Families of rows that turns and mirrors carry onto each other, the same ones carrying the whole set onto itself: the rest of each named row's family, in list order
8 families of 4 rows
piri: [-22 -11   2   7 -44 -18  -1 -28   9  24  11]
pev: [  5  36   0   9 -38 -13  35   9   3  11 -20]
Voso: [-24 -13  11   0 -38 -18  -4 -11  -7  31  16]
boda: [  1 -32   9  32 -17  -4   4   1   2  11  33]
bidi: [-11 -24 -14  24 -29  -7   4 -14  10   3  31]
Telar: [  7  34  20   7 -22  -5  21   5  -6  12 -24]
dek: [ -2 -24  -6  32 -21  -8  16  -4  13  16  43]
Monu: [-20  -8  12  19 -47 -33  11 -14   8  40  17]
Zofi: [ -3  35  27  10 -38 -11  33  13  -6  18 -14]
lemel: [ 3 22  8 29 -8 12 42  8 14 -6 -6]
neso: [  7  14  10  43 -11   1  42  27   3   3   1]
botup: [-11 -14  14  10 -46 -27  -5  -5  -3  39   6]
tubis: [  1  34  20   5 -42 -17  28  14  -1  28 -15]
nem: [ 9  9  9 37 -4 16 38 24  9  1 11]
Muz: [  0  36  24   1 -28 -16  31  14  -1   7 -11]
votub: [  2  30  11   5 -45 -17  42   3   3  14 -20]
Fazof: [ -7 -22  -4  19 -19 -17   7  -4  15   6  43]
Kef: [-17  -6  11   8 -45 -27   8 -17   9  44  15]
pageg: [-13 -29  -3  18 -19  -2   2   0  -3  10  36]
luve: [ 6 15 -7 18 -5 12 47 16  2  0 -1]
tak: [  4  13   5  37 -12  12  40  30   0  -2   2]
zovov: [-28 -14   5   7 -36 -25   2 -11  13  38  10]
fiko: [ -7 -25   0  38 -24 -16  16  -4  14  14  41]
Tabal: [  1  35  27  19 -35 -20  36  14  -4  20 -14]
basuf: [  0  33   8  -4 -27  -6  42   2  -2  17 -17]
lupi: [-19   0   9   6 -57 -28   7  -9   6  40  13]
rog: [  5   7   1  32 -13  11  52  11  12  -6  -2]
nugun: [-3 13  1 30 -5  8 37 30  7  2 -9]
Puzel: [ 15  18   0  27  -4  10  27  21  -2  -2 -10]
zareb: [-11 -26  10  30 -16  -4  -5  -9  10  13  31]
veg: [ -8 -24   1  35 -19   1  18  -1  17  10  41]
nunep: [-11 -10   2  11 -43 -28 -12  -5   1  31  14]

Same family as basuf: Voso, pageg, luve
Same family as zovov: Muz, Fazof, nugun
Same family as lupi: tubis, nem, veg
Same family as Zofi: dek, Kef, tak
Same family as pev: lemel, zareb, nunep
Same family as fiko: Monu, neso, Tabal

Families of rows that turns and mirrors carry onto each other, the same ones carrying the whole set onto itself: the rest of each named row's family, in list order
5 families of 8 rows
zit: [-16  26 -24  -3 -21  11  16  25 -27 -11  22 -16   3  17   4   6  -6 -10
   5   9  23 -23  30  -1  -7  13 -10  -6  13  -4 -26   1 -18  -9  -2   2
 -42]
fulim: [-12  21  24  17   7   3   2 -20   2 -41   7 -34  -6  18   7  -8 -10  -8
  30 -11  -4 -49 -15  -2  -9 -13 -29   1  15   6 -20  -2 -10 -10  -1  -9
  10]
vapak: [  3 -23   0  -1   1  16 -24  -2   3 -21   1   0 -11  12  -3  26   6  41
 -14   6 -30 -21  16  -3 -13  14 -11 -17  -4  -2 -12 -21  -6 -18 -14 -15
 -22]
tivu: [  6 -12  30  11  14  -1 -17 -23  20   9  -7  13 -11 -12  13  -7   3   7
   2 -17 -31   4 -34  -3   7  -3  -6  11  11   8  24 -13  14  -7  -1 -13
  27]
Zum: [ -6  -2   3  -6  -7   7  -2  19 -11  47  15  35  -8  -8  17   6  11  10
 -16   1   8  33  13  -1  -1   8 -13   0  -5  -3  12 -10   6 -12 -20  -1
 -23]
Gesa: [ -1 -16  16  14   5   3 -27 -27  16   9  -1  18   1   8  28  -4  20  20
   5 -13 -32 -10 -30  -1   3  -2 -18  15   8   7  24  -6  10 -11  -8  -4
  23]
Fenat: [-26  37 -14  11 -13   0  25   9 -15  17  17  -6   9  -7  11 -14   4 -36
   4 -26  24  -4 -12 -19   2   4 -11  20  35  -5  22   3   3  -2  10   6
   9]
zor: [ -3 -17  31   7   6  -1 -15 -32  16   2  -1  12  -7   4  16 -14  17  10
  11 -35 -22  -2 -35   5  -6   1 -13  14  11   4  19 -12  15 -11   5  -3
  19]
fugod: [ -2  24 -11  21  -4  -9  21  -5 -10  21  17 -12   8   4  12 -29  -5 -39
  10 -16  23   2 -16 -16   2  14 -17  20  22   0  23   1  16   3  19   2
  13]
bibu: [-14  29 -12   0 -10  18  15  38 -13  -9  16 -36  -2   4  16  -2 -20 -15
  -1   3  21 -17  37   1  -4  13   7  -6  11  -1 -21  -2  -1   1  -5  -8
 -33]
situd: [  2  -7 -17  -9 -14   6  -3  21 -10  41   9  29  -1 -12  10  12   6   4
 -24   3  -3  31  11   2   8  23  14   5   7  -2  17 -11   5  -5  -1   0
 -25]
mig: [  7  14 -10 -21 -13  11   4  34   1  12  25  11  19  10  18 -10  14  11
  21  -3  -7  -9   4  10 -15 -12 -34  27   5  21 -18  25  -5 -23 -15   0
  -5]
kero: [ -6  16   2  14   0   2  -1 -16   3 -49  -1 -37   0  11   1  -8 -12 -12
  23  -8 -14 -55 -16  -2   2   1  -4   4  28   5 -15  -3  -8  -4  18 -11
   8]
Bas: [  5 -14  17   9   3 -11 -16 -37   5   9   0  30  -3   2   3   5  17  12
   6  -9 -29  -2 -41  -2   4  -2 -23  11  12   4  18 -11  -3 -16   6  -1
  18]
Suzo: [  7 -22   3   1  13   8 -21   5   2 -15  -3   5 -17  13   6  25   8  38
   1  13 -22  -9  18  24 -10   6  -6 -17  -8  -1  -7 -15  -3 -17 -15 -16
 -34]
vap: [ -8   5  -4  -4 -15   9  -2  23  -8  39  16  24  -6   7   6  -2  13  -9
 -24  -1  10  36  -3  -7   6  10   0   6  -9  -8  23  -7   8 -11 -22   2
 -25]
Palit: [ -6   5  18  27  -5  17  -8 -16 -14  -6  -1  -4 -30  -2 -13   6  -9 -16
 -17  -4   2   1 -11 -18  16  14  22 -25  16 -16  22 -39   7  13  15 -12
 -17]
mozif: [ 14 -23  20  -3   5   9 -29  -8   5 -20  -3   5 -19  10   6  11  -6  36
   3  18 -30 -16   8  15  -1   6  -6 -17 -12   8 -23 -14  -4 -14 -11 -17
 -25]
Fazi: [ -8  -9  17 -11  -3  17 -22   5   2 -20  -1   7 -14   0   6  32   1  35
  -5   9 -30 -21  12  16  -2  -4  -1 -15   1   5 -26 -15 -21 -17 -21 -12
 -29]
daz: [-17  30   3   4   1  -4  19  -1  -8  27  15  -4   1  -9  15 -26   5 -26
   1 -21  24   3 -20 -20   4  -2  -4  28  33  -7  21   7  13  -1  18  12
   9]
fizi: [-12  30  -9  -5 -12   6  23  31 -24 -12  14 -17 -11  -6 -10  -1 -20 -21
   3   5  26 -13  27  -4  -4  13   1 -10  15  -6 -26  -4 -12  -6   7  -9
 -40]
firum: [-20   2  10  20  -4  10 -13 -25  -3   1  -2 -20 -20  -7 -20   8 -20  -8
 -14  -8   5 -11 -17  -7  10  21  12 -26  22 -22   0 -40  20   3  11 -17
 -15]
disut: [  5 -17   2   5  -9  13 -23   3   0 -30  -1   5 -11  11   1  21  -6  24
   7  12 -29 -24  16  15  -6  13 -13 -24 -10   8 -23 -17 -15 -16 -19 -23
 -25]
nada: [ -4   9  10  13   7   0   0 -20   0 -40  -1 -27  -1  -2  12   0 -15   6
  31  -7 -17 -56  -1   5  -7   0 -18  -2  32   9 -26  -5 -11  -4  21 -13
   8]
vedam: [-19  37   3   7 -20   1  19  -4 -11  14  18  -7   9 -10  10 -25 -10 -40
   5 -20  17 -10 -22 -28  10   4  -9  22  32   4   4   3   0   2  15   5
  18]
tida: [ -7 -18   3 -12  -9   4  -7  16 -15  44  16  27  -9  -2   4   1   9   5
 -15   7   6  20   9  -3  10  16   5   1  -2  -6  22 -20  -2  -3 -21  -3
 -33]
takon: [ -9  25 -13   5  -7  12   9  33 -23 -17  21 -15   2   3  -8   2 -13 -11
  -2  10  17 -17  35   7 -13  10   2  -7   7 -14 -25  -8  -5 -13   1   2
 -50]
Zevuz: [-10  31 -26   1 -13  10  12  35 -26  -6  15 -12  -2  -2   2   9 -17 -12
  -2  27  16 -20  33 -11   5   9  -5 -11  12  -3 -21   2 -15  -6  -5 -10
 -36]
zasu: [-19  -1  14  29   5  -1  -8 -30  -9 -14 -12 -10 -29  -8   0   4 -15 -13
 -13  -5   1 -13  -8 -14  16  22  17 -24  19 -20  18 -36   4   7  15 -12
 -11]
rofo: [  8  -2  -1 -16  -8   2 -20  20 -14  36  21  31  -5   2   7  -1  15  -9
 -15  -2  -4  31  -3  -8  13  24 -10  10   7  -6  21  -9   5  -8 -18  -4
 -33]
fuvak: [ -6  -8  13  23  -7   2 -12 -19  -4   5  -4 -18 -19  -9   2   1  -5 -24
 -15  -3  16 -20  -4 -14  11  20  20 -20  19 -30  13 -37   1  13  19 -22
 -17]
biron: [ -6   9 -12 -17  -3  -7   5  19   6   4  15   3  22   6  31  -7   7  15
  24  -4  -8 -23   8  13 -15  -3 -38  29   7  18 -24  26 -10 -28 -16   0
   1]
mize: [ -9  11  15  18  -1   6 -11 -15  -3   0   4 -14 -28   5 -10   2 -18 -21
 -15  -5  -1 -21  -2 -12   9  19  31 -26  20 -23  16 -35  -3   7  16 -11
 -30]
nenet: [-16  37   5   9  -8  -5  20   5 -11  18  14   1   3 -10  19 -31  -7 -43
  23 -14  25  -2 -19  -3  13  -3  -6  21  27   4  11  11   3   1  14   4
   6]
tineb: [ -2 -11  17   4   0  -3 -12 -30  16  15  -6  13 -11   1  24  -4  12   9
   9 -18 -24  -4 -39 -12  13   2 -20  13  16  17  24  -2   3  -4  -2 -12
  34]
gen: [ 10  13  -3 -12  -2  -4  13  26  -6   1  18  14  14  13  39  -6  16   4
  19   1 -13  -7  13   7 -10 -11 -28  32   2  25  -3  27 -24 -19 -13   8
   0]
sak: [ -7  21  -8 -15  -2   9   7  22  -4  -9  18  17  10  12  15  -6   6  23
  23  -4 -22  -3   0   8 -11  -9 -37  24   4  31 -13  27  -2 -30 -18  10
   1]
Gopo: [ -2   4  -9  -8  -7   2   8  17  -4  -1  11  11  22   0  28  -2  15  18
  21  -4  -4   1  -1  10  -9  -9 -47  30   3  26 -19  23  -1 -21 -17   1
  16]
fedom: [-20  16   7  25   1   7  16 -16   5 -39  -7 -31  -4   1  10  -6 -15   7
  23  -5  -1 -53   1   1 -11 -14  -7  -6  16   7 -22  -2  -5 -10  17  -9
  17]
satek: [ -6  31   3  20   2   5   4 -12   7 -49  -3 -28  -1   6  13  -4  -7  -6
  22 -14 -11 -42 -12  -3 -11  -6 -22   4  24   6 -23  10   0 -15  20  -9
  17]

Same family as situd: fulim, fugod, bibu, Bas, Fazi, firum, gen
Same family as Suzo: zit, tivu, vap, nada, vedam, mize, Gopo
Same family as nenet: vapak, zor, Zevuz, rofo, fuvak, sak, fedom
Same family as kero: Zum, Fenat, Palit, mozif, takon, biron, tineb

Families of rows that turns and mirrors carry onto each other, the same ones carrying the whole set onto itself: the rest of each named row's family, in list order
10 families of 4 rows
Vezon: [ 51  33 -35  47 -30   7   5  29   8  -5 -38   5   4   8   1 -16  37 -23
  14 -10 -18  24 -12  -9  12  17 -25 -29]
dadaf: [ 57  45 -30  38 -29   3   6  35  10  -7 -33  10  10   4   1 -23  38 -17
  12  -8 -20  25 -12  -7   7   9 -19 -43]
rasi: [ 54  39 -32  44 -29   3   8  36  14  -4 -38  11   7   6  -4 -21  36 -20
  16  -7 -22  26  -4  -7   9  18 -23 -37]
rane: [-21  35 -21  -8  19  12  29  39  43 -25  -4  20   0  16   6 -22  11  20
   5  34   9  36 -17  -8 -15 -12 -39  12]
bal: [ 32  18 -37  23   1  -4  35  24  20 -13 -13  -1   1 -21   0  26   1 -16
  28  18  -6  52 -14  -9  -1 -15 -21 -26]
kekaz: [  0  34  16  12   7  14  10  17  12 -25 -40  18 -11  56   0 -30  32  28
 -16  16 -27  24 -19 -14 -30  -3 -32 -19]
fir: [-22  25  -9  -4  21   9  38  35  35 -30  -1  28  -1  21   2 -17  21  22
   3  31  11  38 -13 -15 -10  -9 -42  12]
tonor: [ -7  34  17  32   6  16   3  21  16 -22 -35  25  -3  46 -10 -33  29  17
 -21  15 -25  21 -16  -7 -39  -2 -26 -23]
geb: [-24  26  -9   0  26  14  21  33  40 -33   0  27   0  28   8 -26  19  20
   0  30   3  40 -15 -14 -17 -22 -41   2]
Vasa: [ -4  39  14  22   2  24  10  22  26 -34 -27  20  -7  54  -5 -35  37  24
 -20  13 -22  23 -15 -17 -31 -11 -37 -10]
seluv: [ 55  33 -22  43 -30   9   9  29  13 -13 -34  -4   9   1  -3 -18  42 -25
  10 -10 -30  17 -17  -8   6   9 -22 -30]
Gos: [ 49  30 -25  46 -27  -1   4  34  13  -6 -43   4   6   2   7 -20  40 -20
  15  -4 -24  25  -6   1  16  13 -24 -35]
Vib: [  4  38  20  18  -3  19  16  26  20 -29 -26  20  -5  48   3 -30  41  21
 -20  15 -25  10 -20 -19 -38   2 -40 -16]
Sagav: [ 29  12 -38  28  -4  -4  37  26  15 -16 -17  -2   6 -14  -4  24  10 -18
  31  11  -3  49 -13 -14  18 -13 -20 -16]
puzod: [ 35  18 -44  25  -4   1  40  23  12 -14 -24  -1   7 -18  -6  22  11 -16
  24  12  -9  49  -5  -9  15 -19 -19 -22]
dup: [ 54  38 -19  45 -23  12   6  34  14   3 -38   6   5   9   5 -25  27 -25
   3  -1 -14  19  -7  -4  14  18 -21 -37]
mobob: [  1  39  14  26   3  17   5  19  13 -19 -35  18  -8  52  -6 -29  36  13
 -22  14 -28  26 -19 -12 -44  -3 -39 -23]
nep: [ 33  21 -42  30  -7  -7  40  25  14 -16 -18   3  11  -8  -4  25  10 -11
  39  23 -14  45 -12  -4  10 -13 -17 -28]
lofa: [ 56  41 -28  33 -22   2   8  30   7  -7 -35   5   8   6  -3 -22  45 -22
   8  -3 -21  30 -13   3  18  17 -19 -38]
doko: [-18  27 -15  -9  14  22  32  32  40 -31  -7  19  -6  25   8 -27  22  17
   7  38   8  41 -17 -14 -17 -15 -42  10]
vebo: [-22  28 -15 -10  24  20  33  40  36 -29  -8  21  -8  25   5 -24  17  19
   1  32  10  38 -17  -8 -13 -12 -41   7]
moruv: [-16  28  -9 -12  28  11  30  36  33 -30  -1  27   6  22  12 -16  21  13
   1  35   9  32 -18 -23 -21 -15 -40   5]
nit: [  1  37  15  15   3  15   7  24  17 -22 -33  21  -5  52   0 -37  31  24
 -15  10 -27  25 -20 -20 -39 -11 -40 -26]
Topes: [ 32  14 -42  27  -5  -5  32  30  13 -12 -17  -2   0 -16  -2  25   7 -15
  32   5  -6  46 -19  -9  11 -16 -18 -24]
bam: [ 32  16 -43  26  -2   1  37  30  12 -18 -21  -1  -1 -18  -3  23  10 -19
  29  14  -4  50 -13  -5   9 -12 -12 -30]
zurop: [ 41  25 -40  33  -4  -3  33  29  17 -22 -19   5   9 -17   9  17   7 -20
  31  16  -2  45  -9 -14  15 -14 -15 -31]
Mipak: [ 52  48 -27  44 -27   8   4  32  11  -1 -43   6   1   5   3 -26  39 -21
   9  -2 -21  19  -9  -8   6  18 -20 -30]
ketel: [ 31  20 -42  26 -11   1  39  26  16 -20 -14  -1   2 -16   1  24  18 -20
  35  23  -6  52 -15 -10   5 -13 -13 -29]
mafib: [-10  38  18  22   4  13  15  23  12 -26 -36  26  -6  50  -4 -30  38  16
 -15  16 -22  23 -18 -18 -39   5 -44 -20]
lib: [-19  32  -9  -9  22  10  38  40  35 -31  -7  28  -2  20   1 -24  17  21
   0  28  11  35 -18 -10 -18 -10 -45   8]
Posus: [ 57  39 -20  47 -26   7  17  30  15  -9 -31   2  -1  -2   1 -13  41 -25
  13  -5 -23  28  -6 -12  15   9 -20 -40]
Pum: [-12  24 -12 -12  23  17  28  31  43 -23  -5  27   1  28   1 -25  20  21
  12  35   3  37 -14  -8 -11 -11 -50   9]
dimag: [-24  32 -12 -11  22  16  34  35  37 -21  -5  26  -4  23   3 -17  26  25
  -2  32   4  34  -9 -13  -9 -14 -42   6]
Dezup: [ 52  31 -23  50 -26   5   6  32   3  -6 -38   7   6   7   1 -22  37 -18
  11 -12 -20  19 -12  -5  16  14 -26 -33]
riz: [ -4  34  15  19   2  15  10  26  20 -23 -35  24  -5  58  -7 -31  30  20
 -14  13 -27  26 -14 -18 -38  -1 -44 -22]
lilek: [  0  32  19  19   3  13   5  26  20 -29 -38  27  -1  56   0 -25  35  22
 -19  19 -18  24 -13  -8 -36  -2 -44 -20]
neled: [ -3  35  23  25   5  15   9  26  11 -27 -37  28  -1  50  -6 -31  38  21
 -17  11 -19  18 -20 -15 -31   1 -42 -21]
Zoga: [ 30  17 -31  30  -3  -1  42  27  23  -5 -15  -2   1 -10  -2  26  -2 -20
  25  21  -4  46  -9 -15  10 -13 -13 -23]
nozot: [-21  28 -15  -1  19  14  32  33  45 -24  -1  27   2  16  -7 -26  15  16
  -1  33   9  39  -9  -6 -14 -11 -31  16]
buk: [ 32  14 -49  27  -1  -8  33  28  11 -20 -12   0  12 -17  10  13  11 -22
  29  14  -9  41 -15 -15   8 -18 -14 -18]

Same family as moruv: seluv, Vib, buk
Same family as Zoga: tonor, dup, nozot
Same family as Posus: geb, Vasa, zurop
Same family as Dezup: fir, Sagav, neled
Same family as kekaz: nep, lofa, Pum
Same family as bal: rane, mobob, Mipak

Families of rows that turns and mirrors carry onto each other, the same ones carrying the whole set onto itself: the rest of each named row's family, in list order
5 families of 3 rows
U: [-20  32 -17   5  -3  12 -11 -36 -57  12 -40 -31 -33  -6 -24   2  -4 -19
  -3   1  23  22 -45 -14 -18 -23 -20  22   2   0  25 -20 -31 -22  21   3
  30   8   3 -13 -17  45]
E: [-16  49  -9 -10  -9  11 -17 -20 -37  25 -42 -18 -37 -28 -35   3 -22 -14
   0  -6  11   5 -37 -13 -15 -18 -18  13   2   2  26 -12 -43 -31  21  13
  19  13   3 -22 -22  49]
J: [ 15  41 -16 -18 -28   3 -22  -5   5  15   0 -34 -14  -6  12  -6   5  -1
  17  -1   7   9  16  23 -36  -1 -20  -5  20  30  42  10  -4   3 -19  -1
 -19   9  37 -11  -5  33]
K: [-42  -3  -1  27   2  22   4  -4   3  -8  -3 -22 -19  14 -33  10 -21   1
 -41  -9  19  36   6 -20  -3   0   4 -11  45   0  44 -32  13  15  -5  14
   2  -4  11  -8 -25  37]
M: [ 10  33 -31  -8 -31   5 -19 -14 -14  16 -13 -39  -9  10  18 -14  15 -23
  15   3   9   8  40  21 -17   8 -28  -6  19  24  41  13   4   7   3  -1
  -3   7  41  -7   2  36]
G: [-35  -7  -5  30   0  12  13  10   0   3 -16 -15 -25  17 -35 -10 -32  -8
 -40 -13   0  27  30 -18   4   9  -5 -12  24  -4  41 -24  -1  22  14  33
  -4   3  23  -9 -17  25]
T: [-54   8   1  24  12   8  -7   2  -9  -1 -13 -25  -6  17 -52  -4 -25   1
 -51   6  -2  30  21 -18   6   4  -5  -2  23   2  32 -21  10   9  17  26
  -8  -1   5 -16 -13  28]
L: [ -1  29 -21  -6 -31  -7 -12  -2  -1  16  -2 -41 -14  -4   8 -28  26   0
  18  13  12  14  23  20 -25  -7 -27   6   5  17  54 -15  -6   8 -15  -8
 -17   5  44   4  -1  21]
V: [-12  51 -15   0 -10  18 -22 -26 -51  15 -54 -33 -31  -7 -33  -8 -28 -34
   6  -2   9   7 -23 -19   6 -12  -5  13   0 -13  31 -11 -37  -9  29  14
  28  -3  13 -20 -17  51]
P: [-36   4   9  24   4  13  15  16  10  -1  -1  -9 -28 -10 -38   4 -29  -5
 -41 -15   2  26   8  -2  -7   3  -3 -12  39  14  37 -28   3   4   3  27
 -14  -2  14 -21 -27  31]
D: [ 14  21 -28 -13 -24   6 -17 -19   4   9 -13 -42 -12  22  24  -1  10   1
  16   8  14  27  10   6 -43  -4 -23 -12  24  17  43   3  -1   1  -6 -11
 -11  14  33   0  13  38]
Z: [-40   9   2  26  -3  16  15  21  15 -14 -17 -18 -23  -4 -33 -13 -21 -13
 -32  -7 -12  34   3 -13  -3   0   3 -13  30  -9  56 -52   5   0  19  14
  -6  -2  21 -15  -8  29]
W: [-22  62 -31   4   0   0 -26 -29 -47  10 -46 -30 -14  -8 -30 -12 -14 -15
  12   2  13  28 -19  -8 -19 -24 -13  22  -5 -16  18 -10 -33 -20  23  23
  27  -2  15 -23  -6  44]
B: [-23  60 -21  -8 -21  10 -22 -17 -36  30 -46 -27 -29 -25 -39  -4  -6 -19
   2   6  16   6 -24 -15   0 -16 -15  16   6 -18  43 -27 -18 -31  26  -9
  26  14   1  -3 -20  53]
H: [ 11  42 -24  -7 -21 -10 -28  -7  -6  -3 -13 -29   1  25   7 -23  -3  -4
   4   4   9  36  35  20 -22   1 -13  -7  27  29  40   8   9  -4   4 -13
 -12   7  44  -3  11  31]

Same family as U: K, D
Same family as E: J, P
Same family as G: M, V
Same family as T: W, H

